[[144 115 121]
 [141 143 135]
 [129 125 134]
 [135 141 141]
 [120 126 102]
 [128 123 150]
 [122 116 133]
 [112 136 132]
 [118 111 130]
 [108 122 132]
 [118 133 150]
 [132 147 109]]
->
[[115 121 144]
 [143 135 141]
 [125 134 129]
 [141 141 135]
 [126 102 120]
 [123 150 128]
 [116 133 122]
 [136 132 112]
 [111 130 118]
 [122 132 108]
 [133 150 118]
 [147 109 132]]

[[111 128 110 115 145 115 145 110 145 131 109 143 128]
 [110 128 110 115 146 115 145 110 146 125 109 144 128]
 [118 128 118 121 145 122 144 117 146 113 117 146 128]
 [143 128 143 136 115 136 115 144 113 116 143 117 128]
 [141 128 141 136 138 135 138 141 139 103 140 144 128]
 [116 128 116 120 145 120 144 116 145 114 116 145 128]
 [145 128 145 139 121 139 121 146 120 108 149 125 128]]
->
[[143 128 111 128 110 115 145 115 145 110 145 131 109]
 [144 128 110 128 110 115 146 115 145 110 146 125 109]
 [146 128 118 128 118 121 145 122 144 117 146 113 117]
 [117 128 143 128 143 136 115 136 115 144 113 116 143]
 [144 128 141 128 141 136 138 135 138 141 139 103 140]
 [145 128 116 128 116 120 145 120 144 116 145 114 116]
 [125 128 145 128 145 139 121 139 121 146 120 108 149]]

[[147 150 153 155 156 155 153 150 143 133 124 116 112]
 [129 130 131 132 134 135 137 137 138 138 137 137 136]
 [123 126 130 134 137 141 145 148 151 153 154 155 155]]
->
[[116 112 147 150 153 155 156 155 153 150 143 133 124]
 [137 136 129 130 131 132 134 135 137 137 138 138 137]
 [155 155 123 126 130 134 137 141 145 148 151 153 154]]

[[129 127 126 127 129 127 129 128 129 127 107 127]
 [146 111 127 113 147 114 146 128 146 115 109 115]
 [106 147 128 146 105 145 106 128 106 144 150 144]
 [112 145 130 144 110 142 112 128 111 142 105 141]
 [148 109 126 110 149 112 148 128 148 112 110 112]]
->
[[107 127 129 127 126 127 129 127 129 128 129 127]
 [109 115 146 111 127 113 147 114 146 128 146 115]
 [150 144 106 147 128 146 105 145 106 128 106 144]
 [105 141 112 145 130 144 110 142 112 128 111 142]
 [110 112 148 109 126 110 149 112 148 128 148 112]]

[[140 118 131 140 142 131 128 132 132 124]
 [141 139 134 132 135 129 132 135 138 132]
 [109 138 124 136 135 128 125 123 123 130]
 [151 135 129 128 129 127 129 132 127 130]
 [121 132 126 120 119 126 131 127 127 132]
 [128 123 123 136 137 130 125 121 120 124]
 [116 117 132 128 128 132 132 132 134 122]
 [137 118 119 127 127 126 123 119 116 121]]
->
[[132 124 140 118 131 140 142 131 128 132]
 [138 132 141 139 134 132 135 129 132 135]
 [123 130 109 138 124 136 135 128 125 123]
 [127 130 151 135 129 128 129 127 129 132]
 [127 132 121 132 126 120 119 126 131 127]
 [120 124 128 123 123 136 137 130 125 121]
 [134 122 116 117 132 128 128 132 132 132]
 [116 121 137 118 119 127 127 126 123 119]]

[[130 124 134 129 128 129 131 129 132 128]
 [154 130 132 132 128 129 130 129 135 132]
 [134 126 128 130 128 128 128 128 129 129]
 [131 127 128 128 128 128 128 128 128 128]
 [133 130 141 129 140 130 128 130 132 130]
 [140 127 137 130 136 129 129 130 131 130]]
->
[[132 128 130 124 134 129 128 129 131 129]
 [135 132 154 130 132 132 128 129 130 129]
 [129 129 134 126 128 130 128 128 128 128]
 [128 128 131 127 128 128 128 128 128 128]
 [132 130 133 130 141 129 140 130 128 130]
 [131 130 140 127 137 130 136 129 129 130]]

[[126 129 123 129 123]
 [120 122 117 136 126]
 [123 119 115 139 127]
 [136 123 132 132 134]
 [123 119 119 137 129]
 [122 120 118 135 125]
 [134 132 137 122 122]
 [144 112 138 145 144]
 [123 125 121 130 127]
 [144 110 143 143 150]]
->
[[129 123 126 129 123]
 [136 126 120 122 117]
 [139 127 123 119 115]
 [132 134 136 123 132]
 [137 129 123 119 119]
 [135 125 122 120 118]
 [122 122 134 132 137]
 [145 144 144 112 138]
 [130 127 123 125 121]
 [143 150 144 110 143]]
---
[[123 127 140 103 128]
 [123 136 136 122 119]
 [140 131 132 128 134]
 [128 119 130 136 122]
 [128 120 130 136 121]]
->
[[123 127]
 [123 136]]

[[135 123 128 148]
 [129 120 129 145]
 [117 104 115 122]
 [107 118 132 103]]
->
[[135 123]
 [129 120]]

[[122 133 132]
 [124 127 114]
 [131 129 122]
 [126 129 102]]
->
[[122 133]
 [124 127]]

[[114 106 134 118 142]
 [122 138 136 122 135]]
->
[[114 106]
 [122 138]]

[[125 139]
 [133 135]
 [123 132]
 [129 149]
 [119 121]]
->
[[125 139]
 [133 135]]

[[133 130 109]
 [142 148 119]
 [158 127 123]]
->
[[133 130]
 [142 148]]
---
[[131 123 117 127 113 105 148 128 128 133 111 126]
 [111 138 120 117 132 115 132 154 124 127 143 116]
 [110 138 120 115 126 109 131 138 125 112 120 115]
 [139 142 131 151 147 128 125 125 124 128 113 141]
 [137 130 119 134 133 114 115 155 127 135 145 126]
 [117 146 126 137 136 120 151 134 121 124 110 131]
 [142 128 138 148 121 138 143 144 129 125 125 141]]
->
[[131 123 117 127 113 105 148 128 128 133 111 126]
 [110 138 120 115 126 109 131 138 125 112 120 115]
 [137 130 119 134 133 114 115 155 127 135 145 126]
 [142 128 138 148 121 138 143 144 129 125 125 141]]

[[135 150 122]
 [131 124 131]
 [137 121 119]
 [136 104 151]
 [122 150 132]
 [141 124 135]
 [137 126 119]
 [137 123 116]
 [126 134 125]]
->
[[135 150 122]
 [137 121 119]
 [122 150 132]
 [137 126 119]
 [126 134 125]]

[[128 105 141 151 137 128 120 133]
 [124 123 135 101 137 123 135 121]]
->
[[128 105 141 151 137 128 120 133]]

[[139 139]
 [112 133]
 [133 115]
 [106 141]
 [135 101]]
->
[[139 139]
 [133 115]
 [135 101]]

[[126 120 134 123 123 131 132 109 131]
 [132 130 127 126 129 116 127 123 132]
 [121 119 143 115 115 133 118 144 135]
 [135 134 124 128 131 114 129 122 132]
 [120 121 136 126 121 150 127 142 124]]
->
[[126 120 134 123 123 131 132 109 131]
 [121 119 143 115 115 133 118 144 135]
 [120 121 136 126 121 150 127 142 124]]

[[127 128 134 134 131 128 129 123 114 127 137 122 134 133 128]
 [125 123 140 133 132 131 127 127 132 123 129 133 141 133 130]
 [123 130 124 128 125 137 131 130 101 124 129 128 141 126 126]
 [127 124 128 130 128 136 139 131 124 130 125 123 116 130 126]]
->
[[127 128 134 134 131 128 129 123 114 127 137 122 134 133 128]
 [123 130 124 128 125 137 131 130 101 124 129 128 141 126 126]]
